128 stands for zero in the data rows.
Some points, one per row:
[ 86 145 142 198 167 131 105 108]
[106  85 108  95  86 101 150 152]
[199 158 118 126 106 127 127 163]
[ 63 110 130 141  69  79 167 105]
[188 115 128 103 164 182 108 135]
[106 134 132 223 161 149  99 126]
[108 172 116 165 139 128 110  97]
[149 163  79 113 181 163 105 165]
[230 154  83  59 215 208  85 189]
[ 78 105 137 154  64  90 147  99]
[182 142 136 137 105 136 119 127]
[ 54  73 179 159  57  67 157  79]
[155 125 106 114 255 202  82 194]
[110 177  94 174 163 137 109 139]
[255 134 125  36 156 190 112 182]
[141 167  94 136 112 129 119 136]
[187 120 151  95 195 184  99 139]
[145 124 121 151  98 126 125 150]
[167 126 112 114 221 196  80 164]
[139 147 151 159 108  98 138 106]
[ 72 156 157 198 156 116 114  67]
[ 81 109 172 150 110  99 135  83]
[199 157 134  92  49  81 164 133]
[141 134  97 109 201 173 104 161]
[ 97  96 171 158  76  95 141  89]
[ 91 169 141 204 170 139 104  84]
[ 22 104 144 176  87  79 157  82]
[ 30  79 151 137  31  36 179  89]
[129 112 114 108  45  81 163 149]
[217 137 110  69 155 178 124 156]
[206 130 108  83 198 200  78 169]
[145 142 139 147 114 132 124 112]
[ 17 120  89 145  38  55 187 120]
[ 63  96 112 160  81  87 151 150]
[205 148  96  63 205 197 102 178]
[194 133 109  59 144 141 129 152]
[158 181  64 113 132 143 113 169]
[158 138 102  79 169 158 131 163]
[224 118 159  80 175 176 107 152]
[255 115 169  35 148 171 128 150]
[ 24 110 136 178  86  84 157  85]
[185 149 116  90 102 119 145 150]
[ 56 112  93 114 102  93 148 141]
[112  84 122 141 138 151 111 137]
[143 161 139 162 152 141 106 111]
[214 115 161 134 247 226  50 138]
[194 136 112 138 254 234  62 183]
[109 101 111  97 103 123 149 134]
[ 94  84 113 120 111 121 141 149]
[ 74  88 167 147  68  72 155  98]
[178 158 141 167 151 154 104 131]
[ 14  75 177 156  81  66 143  58]
[134 184  73 132 124 122 124 157]
[221 132 113  40 160 165 115 159]
[ 30  98 142 151  37  49 181  85]
[128 173 102 147 144 131 123 136]
[150 153 132 162 107 125 125 119]
[157 132 119  76 198 167 117 151]
[ 52  68 180 165  72  73 143  78]
[  9  87 166 193  67  64 158  53]
[  7  69 195 194  96  72 136  52]
[175 154 125 106  67 106 143 133]
[191 115 153  67 178 155 111 159]
[ 97 158 148 149 115  98 136  78]
[154 150 144 197 185 163  88 123]
[ 17 114  97 134  34  46 184 109]
[169 151 118 135  85 118 132 131]
[115 147 137 197 128 130 115 100]
[  5  74 160 125  67  48 172  88]
[187 124 121  79 166 175 118 151]
[104 160 101 148 106  99 137 124]
[ 36  74 170 170  77  69 150  84]
[107 158 107 118 118 102 137 123]
[ 52  77 186 178  79  76 144  71]
[  3  81 161 187 115  83 126  75]
[ 29 103 123 166  56  67 159  86]
[190 138 114  36 169 159 127 155]
[ 68  89 147 182  99 106 132 106]
[132  93 119 125 109 142 121 147]
[ 23  75 198 205  90  80 138  43]
[ 97 102 107 112  67  86 165 156]
[233 123 113  50 167 205 103 179]
[129 148 134 150  91 102 146 121]
Then 10 other points, each followed by its number:
[201 141 109  60 125 137 149 163] 0
[227 134 126  77 160 174 104 166] 1
[ 30  93 129 141  29  44 180  94] 2
[124 121 153 111 179 147 121 106] 3
[176 113 149  70 182 163 114 134] 4
[100 163  76 178 140 144 107 141] 5
[110 168 131 168 142 124 124 100] 6
[205 136 124 150 255 246  42 160] 7
[148 154 151 220 174 155  89 112] 8
[  0  81 176 191 110  83 135  55] 9
Which three of these numbered points are nearest to each point below, looking only along the 3 directions in which the first points spread most? Their numbers follow each, nearest first.
[221 138 114 119 255 248  55 189] > 7 1 4
[  0  91 170 214 119  73 140  49] > 9 2 6
[ 73  94 138 111  15  47 195 111] > 2 9 6
[  6  61 218 206 108  78 124  34] > 9 2 6
[ 19  78 192 233 123  98 125  55] > 9 6 2
[241 111 134 116 255 255  29 206] > 7 1 4
[ 24  73 204 220 106  92 125  41] > 9 2 6
[ 97 167 129 172 146 117 131 113] > 6 5 8
[  6  78 197 208  97  78 145  62] > 9 2 6
[ 58  98 117 107  15  36 191 127] > 2 9 6
[120 149 152 186 187 152  95 111] > 8 6 3
[172 124 165 138 255 224  68 118] > 7 4 8
[124 161 130 185 175 151  90 118] > 8 6 5
[122 133 170 105 183 135 128  96] > 3 4 6
[218 139 116  55  89 125 142 163] > 0 1 4
[181 147 115  83 103 118 149 149] > 0 1 4
[148 199  60 134 136 140 127 172] > 5 6 0
[204 175 120 111  65 113 161 140] > 0 1 5
[105 175  72 181 148 150 103 139] > 5 6 8
[142 162 133 172 166 152  92 116] > 8 6 5
[144 186  69 130 126 128 126 165] > 5 6 0
[134 157 133 213 165 151  99 128] > 8 6 5
[255 159  80  52 189 215  98 197] > 1 0 4
[155 123 179 128 149 141 108  88] > 3 4 6
[ 82  96 120 173  99 112 125 138] > 6 5 3
[128 121 148 120 195 160 112 117] > 3 4 8
[172 116 159  76 194 165 109 125] > 4 3 1
[174 127 144  74 192 164 115 121] > 4 1 3
[108 198  66 150 122 119 136 140] > 5 6 8
[243 137 117  74 151 176 104 181] > 1 0 4
[240 144 115 102 173 190 102 173] > 1 4 0
[ 25  95 132 151  35  48 177  90] > 2 9 6
[ 92  99 110 166 103 120 120 148] > 6 5 3
[213 137 113  54  99 131 140 166] > 0 1 4
[140 123 173 117 182 149 106  94] > 3 4 8
[131 146 144 167 107 107 144 122] > 6 5 3
[  0 110  97 120  27  13 205 100] > 2 9 6
[195 150 125  93  80 108 147 156] > 0 1 4
[132 126 155 159 249 191  79 125] > 8 7 3
[ 94  98 117 170 105 115 127 149] > 6 5 3
[200  96 169  63 165 157 115 137] > 4 1 3
[197 127 156 141 230 204  57 148] > 7 4 1
[178 126 155  79 201 177 111 127] > 4 1 3
[112 112 131 164 106 116 113 131] > 6 3 5
[126 179  74 149 136 124 124 163] > 5 6 8
[110 112 162 109 220 151 116 108] > 3 4 8
Now 10 new points, numbered from 0 again:
[225 167 123  91  64 120 137 149] 0
[118 178  51  68 115 109 166 158] 1
[ 81 184  68 126  95  85 162 129] 2
[215 160 140 161 156 176  81 152] 3
[ 18  83 154 142  75  62 155  81] 4
[153 161 142 166 114 117 138 125] 5
[ 60 121 108 164  96  95 148 134] 6
[ 23  95 155 218 109 100 127  81] 7
[215 124 120  68 154 170 115 170] 8
[107 179 101 173 151 131 121 125] 9
Which three of these numbered points are nearest to each point below, looking only along the 3 directions in which the first points spread most? Their numbers follow each, nearest first.
[ 92 179 108 196 171 131 112 118] > 9 5 6
[  6  83 174 222 151 112 108  53] > 7 4 6
[202 123  97  14 100 128 164 178] > 0 8 1
[ 66 156  58 127  89  86 159 150] > 2 6 1
[ 60  99 110 161  83  88 152 149] > 6 2 4
[  0  94 180 230 150  94 117  54] > 7 4 6
[230 163 149 163 142 174  87 140] > 3 8 5
[ 58  92 120 163  86  83 145 137] > 6 4 7
[105 163 119 190 163 142  96 118] > 9 5 3
[118 167  65  83 107 110 161 151] > 1 0 2
[  9  85 162 200 135  97 121  81] > 7 4 6
[145 134 129 158  92 130 126 122] > 5 6 9
[207 136 102  33 174 176 108 164] > 8 3 0
[142 126 154 148 240 190  84 128] > 3 9 5
[124  92 113 123 113 133 128 166] > 5 0 6
[147 185  65  96  98 114 139 155] > 1 0 2
[ 58 168 116 215 178 125 112 116] > 9 5 6
[149 158 135 154 103 117 136 122] > 5 9 6
[ 78  98 105 161  79 101 149 154] > 6 2 5
[ 11  96 175 150  22  23 186  28] > 4 7 6
[141 178  79 117 105 119 133 144] > 1 5 2
[144 155 125 164 115 113 132 128] > 5 9 6
[ 87 172  60 120  94  88 153 146] > 2 1 6
[202 166 123 103  91 127 147 139] > 0 1 5
[ 73 101 135 176 106 102 132 129] > 6 5 7
[107 171 112 165 168 139 111 127] > 9 5 3
[ 80 112 117 145  59  86 158 117] > 6 4 2
[127 172 114 168 156 137 114 131] > 9 5 3
[178 145 126  90 118 127 137 142] > 0 5 8
[193 134 113  37 163 160 120 157] > 8 0 3
[ 23  92 168 134  36  37 185  42] > 4 7 6
[ 66  98 102 150  77  85 153 158] > 6 2 5
[ 33 115 180 193 138  88 132  64] > 7 4 6
[209 139 112  62 154 173 128 154] > 8 0 3
[255 128 129  41 163 192 106 179] > 8 3 0
[ 11  88 149 187 126  92 127  90] > 7 4 6
[142 133 142 147 249 195  77 134] > 3 9 8
[ 39  95 169 149  49  51 172  64] > 4 6 7
[170 134 134 117 220 192  92 143] > 3 8 5
[ 49  72 201 214 118 112 116  63] > 7 4 6
[124 165 138 184 167 144 105 112] > 9 5 3
[140 183  80 117  94 109 139 136] > 1 2 5
[250 150 101   0  81 139 187 183] > 0 8 1
[ 31  93 167 144  84  63 161  75] > 4 7 6
[ 61 101 118 146  79  90 161 120] > 6 4 2
[ 54 152 123 212 164 119 115 111] > 9 7 6
